In the rows, zero is written as 128.
The same turns and mirrors carry the whole set onto itself, and each row onto the other rows of its family. Which rows share a family with each named row? Give them in list order.
These 32 rows form 4 families of 8 rows each.
k_344: [129 157 124 130 109 154 106 151]
k_94: [125 149 144 130 100 161 122 121]
k_621: [133 127 162 138 102 153 154 139]
k_406: [119 124 140 112 130 131 102 122]
k_430: [127  98 166 125 123 130 133 136]
k_460: [136 106 152 130 128 125 132 172]
k_802: [130 101 164 129 128 123 129 139]
k_429: [140 142 143 142 106 151 146 170]
k_162: [121 123 132 118 133 137  93 158]
k_139: [135 138 142 140 111 156 145 176]
k_624: [130 162 125 124 111 158 116 149]
k_699: [119 121 147 117 121 139 100 119]
k_215: [131 111 153 124 138 126 132 172]
k_853: [130 106 150 128 132 132 129 176]
k_448: [125 122 133 118 132 128  92 152]
k_76: [129 155 141 136 101 157 122 124]
k_762: [124 129 131 109 135 132  95 147]
k_374: [135 143 146 137 115 151 151 173]
k_317: [134 107 151 120 136 124 133 168]
k_64: [127 101 162 120 124 123 137 139]
k_313: [120 130 134 113 137 132  95 153]
k_454: [125 155 125 130 113 160 108 157]
k_411: [133 132 157 134 102 147 160 142]
k_899: [129 102 160 123 131 124 140 142]
k_361: [121 127 143 121 124 134  96 120]
k_845: [117 124 142 110 122 132 102 120]
k_596: [140 140 146 134 112 150 154 169]
k_530: [124 154 137 125 100 156 125 122]
k_886: [137 129 161 144 106 146 156 144]
k_983: [125 157 133 127 107 157 123 123]
k_73: [125 163 127 126 115 157 113 153]
k_776: [135 136 153 137 108 149 161 143]

Same family as k_983: k_406, k_624, k_762, k_317, k_899, k_596, k_776
Same family as k_845: k_215, k_374, k_64, k_313, k_411, k_530, k_73

The same turns and mirrors carry the whole set onto itself, and each row onto the other rows of its family. Which rows share a family with each named row? Give them in list order.
These 16 rows form 4 families of 4 rows each.
k_500: [130 119 114 125 120 130 133 129 121 111 111 160 134 151 166 132 139 148
 138 123 101 147 135 107 126 129]
k_541: [108 109 167 125 106 134 127 152 115 126 110 105 126 122 103 149 123 138
 131 129 153 130 120 145 137 147]
k_740: [103 122 169 121 115 136 145 150 121 120 119  97 136 114 103 147 127 131
 124 127 137 131 115 138 131 139]
k_956: [138 113 119 113 114 149 138 126 123 113 123 168 133 148 146 124 143 145
 130 115 111 139 130 100 130 142]
k_905: [ 98 124 139 123 132 133 122 103 148 154 132 111 118 105 125 133 122 118
 125 129 125 130 120 145 135  95]
k_134: [154 135 100 137 117 102 106 145 125 136 109 127 138 150 115 107 128 151
 136 132 120 110 137 133 121 139]
k_183: [103 116 153 141 131 140 122 121 150 163 130 120 125 113 127 127 132 119
 126 133 137 125 115 144 142  93]
k_986: [141 109 113 120 120 136 123 122 125 117 113 158 122 157 146 126 154 136
 143 118  96 128 126  98 129 137]
k_425: [ 89 125 149 141 136 130 128 116 142 142 129 118 131 103 130 140 113 122
 116 139 136 114 117 136 135 102]
k_84: [112 118 173 118 116 142 130 146 112 117 124 109 117 124 107 141 135 119
 121 140 145 135 109 132 138 153]
k_264: [161 119  98 129 115 107 108 133 114 144 119 136 117 146 126 101 135 137
 134 129 113 123 139 137 117 147]
k_125: [164 134  91 130 117 110 125 137 133 134 115 131 129 142 129 110 131 150
 129 139 122 110 127 139 122 152]
k_25: [129  99 114 131 120 135 142 133 120 116 120 162 135 142 162 132 144 144
 136 114  98 125 128 104 119 133]
k_875: [151 136  94 129 124 105 100 131 120 144 112 122 124 146 137 112 132 140
 135 142 108 115 127 149 120 143]
k_210: [ 95 122 148 136 131 125 129 118 151 147 151 120 129 109 132 133 128 122
 121 133 120 118 105 129 136  92]
k_498: [ 97 103 161 114 118 134 127 153 117 115 136 101 113 123 102 143 134 133
 134 134 145 133 108 137 135 141]

Same family as k_134: k_905, k_84, k_25
Same family as k_500: k_183, k_125, k_498

The same turns and mirrors carry the whole set onto itself, and each row onto the other rows of its family. Which rows share a family with each named row? Give them in list order.
These 32 rows form 4 families of 8 rows each.
k_773: [150 131 130 100  94 150 154 115 157 130 110 144 130 135]
k_356: [133 142 143 110  97 133 116 136 134  93 140 122 138 144]
k_691: [148 114 113 114 127 109 138 145 154 149 112 150 114 101]
k_63: [168 112 146 121 104 118 128 124 126 131 124 110 102 144]
k_471: [141 104 125 113 118 111 133 127 146 155 108 151 110  99]
k_98: [130 117 132 136 123 104  92 138 123 131 142 127 124 112]
k_545: [138 123 136 130 128  97  96 146 121 125 140 126 127 111]
k_464: [141 100 129 139 100 134  97 127 154 122 114 144 134 134]
k_972: [138 119 139 117 118  91  92 140 119 126 142 134 120 116]
k_148: [126 142 116 109 121 121 124 129 146 114 117 155 160 102]
k_18: [148 110 121 144 100 125  99 128 154 126 102 144 131 136]
k_159: [138 144 145  86 124 120 149 133 125 130 147 125 123 110]
k_369: [157 130 123 106 102 151 154 121 164 125 112 136 127 130]
k_975: [124 138 123 113 122 127 123 133 146 107 127 152 162 104]
k_484: [137 139 150 115  95 136 114 115 124 103 138 121 137 147]
k_133: [153 108 122 108 127 106 139 140 148 154 113 151 115 106]
k_42: [116 139 109 110 117 124 117 140 143 119 125 159 150 103]
k_135: [126 146 112 114 127 130 123 133 147 122 128 160 155 105]
k_953: [153 135 131  90 100 141 157 121 156 122 110 144 126 134]
k_872: [143 154 134  86 125 121 147 136 124 130 139 125 116 119]
k_146: [162 111 149 120 103 127 126 133 131 140 135 116  94 144]
k_687: [136 144 142  86 125 116 141 141 123 134 154 134 118 114]
k_659: [135 128 134 125 128  95  97 135 110 130 143 135 128 121]
k_898: [158 114 141 116 100 119 127 127 131 145 124 118  89 142]
k_818: [138 129 129 107  98 153 156 124 163 122 108 137 125 126]
k_696: [159 109 157 114 101 120 131 123 139 128 126 113  97 139]
k_575: [148 109 122 143  97 130 110 119 156 118  97 138 133 130]
k_892: [147 111 117 116 130 108 139 129 146 159 115 140 112 104]
k_461: [146 145 141 116 101 140 113 128 128  95 138 131 143 147]
k_377: [133 147 141 122  96 141 112 122 128 100 137 118 140 140]
k_992: [152 104 125 149 106 127 103 121 152 124 113 146 140 130]
k_884: [134 149 138  86 117 111 152 138 126 127 136 126 112 108]

Same family as k_42: k_356, k_471, k_464, k_972, k_818, k_696, k_884
Same family as k_992: k_63, k_369, k_135, k_872, k_659, k_892, k_461

The same turns and mirrors carry the whole set onto itself, and each row onto the other rows of its family. Which rows share a family with each named row? Give them in list order.
These 30 rows form 5 families of 6 rows each.
k_751: [126 131 130 150 120 146 113 126 124 132 137 152 145 158 119  83 123 119
 139 141 144 115]
k_345: [ 97 128 134 134 116 138 148 100 120 159 110 113 107 131 134 138 141 151
 115 148 114 136]
k_937: [115 148 114 157 108 135 130 120 136 134 136 162 127 163 125  99 129 116
 145 149 159 124]
k_97: [124 152 137 176 104 150 119 111 125 132 153 145 121 134 149 154 117 117
 149 162 156 113]
k_591: [140 115 133 169 149 141 130 111 137 142 154  92 114 133 126 147 131 131
 117 123 150 118]
k_902: [132 117 124 179 122 155 113 117 110 120 151 138 130 128 138 153 112 125
 146 159 151 112]
k_269: [127 147 153 135 131 149 108 105 146 148 123 106 126 134 148 111 156 124
 110 131 122 127]
k_745: [138 135 141 139 125 134 119 103 144 142 126 100 120 145 126 103 143 122
  91 126 119 110]
k_136: [113 139 164 137 128 146 133  91 129 144 126 118 108 149 155 115 159 130
 121 143 126 110]
k_555: [138 112 112 164 135 133 129  99 136 124 129  96 104 134 130 145 141 127
 101 136 133 115]
k_644: [122 150 130 152 103 133 119 117 143 150 149 151 149 163 129  94 107 135
 144 139 142 127]
k_308: [104 122 123 139  91 146 120 123 108 167 146 153 150 132 123 137 101 136
 113 154 129 124]
k_347: [134 131 111 142 119 133 117 122 135 150 129 156 150 149 132  89 119 120
 150 143 148 113]
k_407: [ 99 135 111 148 100 135 118 117 120 157 143 158 156 127 130 153 118 126
 136 162 125 100]
k_885: [104 142 125 154  87 137 124 106 126 159 152 151 147 138 142 152  99 142
 138 160 132 133]
k_820: [123 145 127 149 112 134 107 128 137 153 146 153 157 145 122 104 120 120
 140 141 134  88]
k_227: [130 143 163 143 130 142 129 110 137 154 122  99 108 142 135 101 139 144
 124 127 124 117]
k_490: [ 98 106 111 137 121 128 154 100 128 157 125 126  99 150 134 132 147 149
 107 139 135 127]
k_202: [138 115 145 160 127 139 132 109 137 160 153 100  94 139 145 138 129 150
 110 123 146 103]
k_400: [121 127 117 137  95 138 117 119 121 179 142 151 153 122 141 142  98 133
 130 155 135 116]
k_753: [114 144 120 151  83 134 128 127 131 176 157 152 131 140 126 137  98 134
 119 145 150 122]
k_711: [128 125 101 178 124 134 115 124 130 130 150 146 141 135 127 142 119 123
 153 149 149  90]
k_724: [131 113 123 167 136 137 143 112 132 144 127  95  90 132 131 141 131 156
 127 130 140 124]
k_118: [128 135 116 183 117 138 122 107 135 121 153 143 132 149 142 138 110 134
 163 153 154 126]
k_734: [111 126 125 133 112 134 130  92 127 148 120 108 120 128 133 147 141 128
  84 147 108 123]
k_15: [117 145 162 132 139 145 126 101 136 148 132 110 137 146 128 106 153 116
 115 132 124 122]
k_382: [ 92 114 114 135 127 133 148 100 123 159 131 117 128 133 120 153 142 133
 102 143 125 141]
k_286: [143 115 117 164 137 140 117 117 150 148 141  93 107 127 139 144 136 141
 108 120 145 127]
k_416: [100 119 105 134 122 137 132 103 136 152 115 118 119 130 138 144 153 138
 101 142 123 148]
k_819: [139 125 115 168 124 146 114 110 122 131 138 144 137 124 153 147 117 120
 162 162 152 109]

Same family as k_734: k_745, k_555, k_407, k_820, k_711
Same family as k_753: k_937, k_97, k_136, k_490, k_202
Same family as k_400: k_269, k_347, k_286, k_416, k_819
Same family as k_118: k_345, k_644, k_885, k_227, k_724

The same turns and mirrors carry the whole set onto itself, and each row onto the other rows of its family. Which rows share a family with each named row? Give them in list order.
These 40 rows form 5 families of 8 rows each.
k_330: [152 103 129 117 150 140 170 124 129  94 141 109  87 101 119 111 146 116
 119]
k_494: [142 122 127 133 164 154 185 103 111  93 135 130  84  94 120 124 135 123
 107]
k_506: [141 129 128 122 156 151 168  89 120  97 137 128  76  90 111 138 130 118
 105]
k_529: [149 114 132 139 136 142 133 111 159 124  89 155 139 136 120 102 112 115
 122]
k_252: [132 122 121 131 157 147 180  84 114  98 119 150  82 102 118 139 109 101
  98]
k_729: [136 124 130 145 129 152 149  93 138 119  82 166 116 133 126 122  91 103
 113]
k_619: [127 116 118 130 150 149 165  90 109  93 122 154  82 104 117 151 112 109
 104]
k_370: [148 118 136 141 125 153 139 112 151 117  81 151 131 137 129  99 109 108
 124]
k_630: [146 127 137 120 129 145 126 117 160 121  89 141 136 131 130 108 117 109
 129]
k_570: [156 120 128 119 158 135 168 109 130  91 142 126  93 112 111 121 159 133
 120]
k_393: [137 109 122 121 152 145 173 106 112  88 138 127  76  97 117 136 132 112
 110]
k_156: [142 116 124 120 165 146 182 101 117  87 134 129  82  94 118 124 134 105
 103]
k_923: [163 118 134 128 143 136 150 125 149  93 135 124 111 121 117 110 166 123
 127]
k_465: [129 121 132 127 150 139 146  97 121 121  95 158  98 123 108 146  83 111
 116]
k_48: [130 132 133 128 136 148 142  76 128 112  94 158 103 118 120 144  89 113
 107]
k_501: [144 121 125 115 165 136 174  92 113  99 133 137  82 108 107 137 133 135
 114]
k_261: [159 106 136 129 138 137 141 127 163 119 106 129 133 128 121  87 132 119
 128]
k_649: [152 126 130 117 157 151 166 113 135  99 143 115  87  91 113 118 152 118
 116]
k_516: [149 116 143 139 128 139 121 129 158 116  97 144 127 136 117 120 116  99
 130]
k_705: [154 116 132 130 143 144 165 137 148 103 120 116 119 115 133  96 161 111
 122]
k_77: [151 119 128 129 155 150 180 124 129  95 136 118  99  99 125 109 158 120
 115]
k_340: [132 132 129 127 148 151 158  73 117 103 117 147  83 102 113 149 104 116
 102]
k_635: [149 114 137 133 133 139 146 132 158 112  97 126 134 130 137  95 141 102
 124]
k_835: [131 118 138 143 142 143 139  91 137 114  78 155 120 129 131 122  88 100
 112]
k_574: [133 122 126 118 162 137 165  88 109 111 114 150  85 113 106 147 101 126
 112]
k_100: [136 118 139 135 136 140 127 114 141 124  88 156 116 132 112 135  89 100
 124]
k_46: [154 110 130 116 162 147 173 120 130  86 133 116  97 100 121 101 152 111
 113]
k_549: [127 122 133 144 154 149 155  79 117 105  93 157  99 114 124 134  84 110
 106]
k_584: [132 124 128 139 164 154 174  84 107  98 117 146  85 100 119 135 104 119
 103]
k_388: [160 102 135 120 143 136 157 132 150 107 127 110 112 114 120  91 146 119
 126]
k_4: [134 121 125 143 138 147 135  94 141 119  87 174 127 132 119 127  98 110
 113]
k_589: [136 130 136 125 128 146 129  93 146 120  83 155 126 130 127 127  94 110
 118]
k_239: [125 121 119 140 144 150 149  85 120 105 101 173 103 119 117 147  98 109
 106]
k_160: [155 125 136 116 137 146 136 133 163 115 109 124 129 119 127  97 142 112
 133]
k_328: [160 116 141 136 131 138 130 134 161 104 116 132 125 131 118 109 148 108
 132]
k_385: [158 112 138 131 134 152 142 129 155 107  96 130 131 130 129  83 135 113
 128]
k_704: [157 124 133 115 149 148 152 131 153 107 131 112 109 103 119 101 158 115
 127]
k_807: [129 126 124 141 142 150 166  82 122 111  97 165  96 118 121 139  92 100
 102]
k_376: [140 115 140 139 133 139 134 113 153 116  80 143 134 136 137 105 111  97
 120]
k_810: [160 108 137 120 149 149 156 132 145  94 117 116 117 115 125  84 152 114
 123]

Same family as k_370: k_252, k_729, k_156, k_46, k_385, k_807, k_810
Same family as k_619: k_330, k_529, k_393, k_261, k_388, k_4, k_239
Same family as k_570: k_923, k_465, k_501, k_516, k_574, k_100, k_328

The same turns and mirrors carry the whole set onto itself, and each row onto the other rows of its family. Which rows share a family with each named row? Give them in list order.
These 30 rows form 10 families of 3 rows each.
k_534: [136 121 164 127 113 142 141 117  95 155]
k_925: [104  93 116  99 128 146 144 130 110 143]
k_661: [125  84 113 127 133 142 153 122 111 149]
k_440: [142 123 157 148 128 124 147 126  91 139]
k_176: [122 136 113 125 132 129 143 149 144 125]
k_556: [158 125 142 141 124 149 125 126 103 128]
k_721: [141 105 146 141 113 123 126 140  92 154]
k_657: [109 101 106 122 120 107 134 117 111 141]
k_814: [120 156 135 109 135 134 145 140 126 125]
k_609: [147 110 164 120 122 149 137 127  96 127]
k_62: [115  84 117 118 128 122 152 116 106 146]
k_86: [109 101 112  96 138 135 145 119 120 147]
k_982: [124 149 141 120 125 138 151 136 131 111]
k_694: [145 101 153 131 133 155 117 126 100 139]
k_765: [111  78 123 121 119 118 133 140 111 136]
k_299: [110  84 126 136 116 120 150 144 115 147]
k_870: [139 124 145 152 120 127 141 109  91 135]
k_473: [107 152 134 118 106 135 129 132 127 126]
k_304: [124 152 141 112 144 143 138 127 127 126]
k_196: [144 105 156 123 119 158 130 134  95 141]
k_730: [116 145 130 149 109 119 149 141 114 124]
k_368: [108 141 122 128 119 122 144 154 132 120]
k_188: [101  99 121 102 135 155 138 136 123 141]
k_287: [106  90 134 103 116 121 145 125 127 147]
k_414: [120 145 142 134 136 142 144 147 137 119]
k_642: [115 141 114 129 122 116 114 142 123 134]
k_289: [106 149 111 130 124 124 127 136 113 128]
k_876: [138 101 164 123 129 158 144 121 105 125]
k_683: [149 127 151 137 121 138 120 131  88 141]
k_346: [102  97 112 115 143 139 148 114 123 140]

Same family as k_304: k_188, k_876
Same family as k_299: k_870, k_642
Same family as k_721: k_657, k_730
Same family as k_473: k_534, k_287
Same family as k_814: k_925, k_609
Same family as k_86: k_982, k_196
Same family as k_556: k_661, k_176
Same family as k_62: k_368, k_683

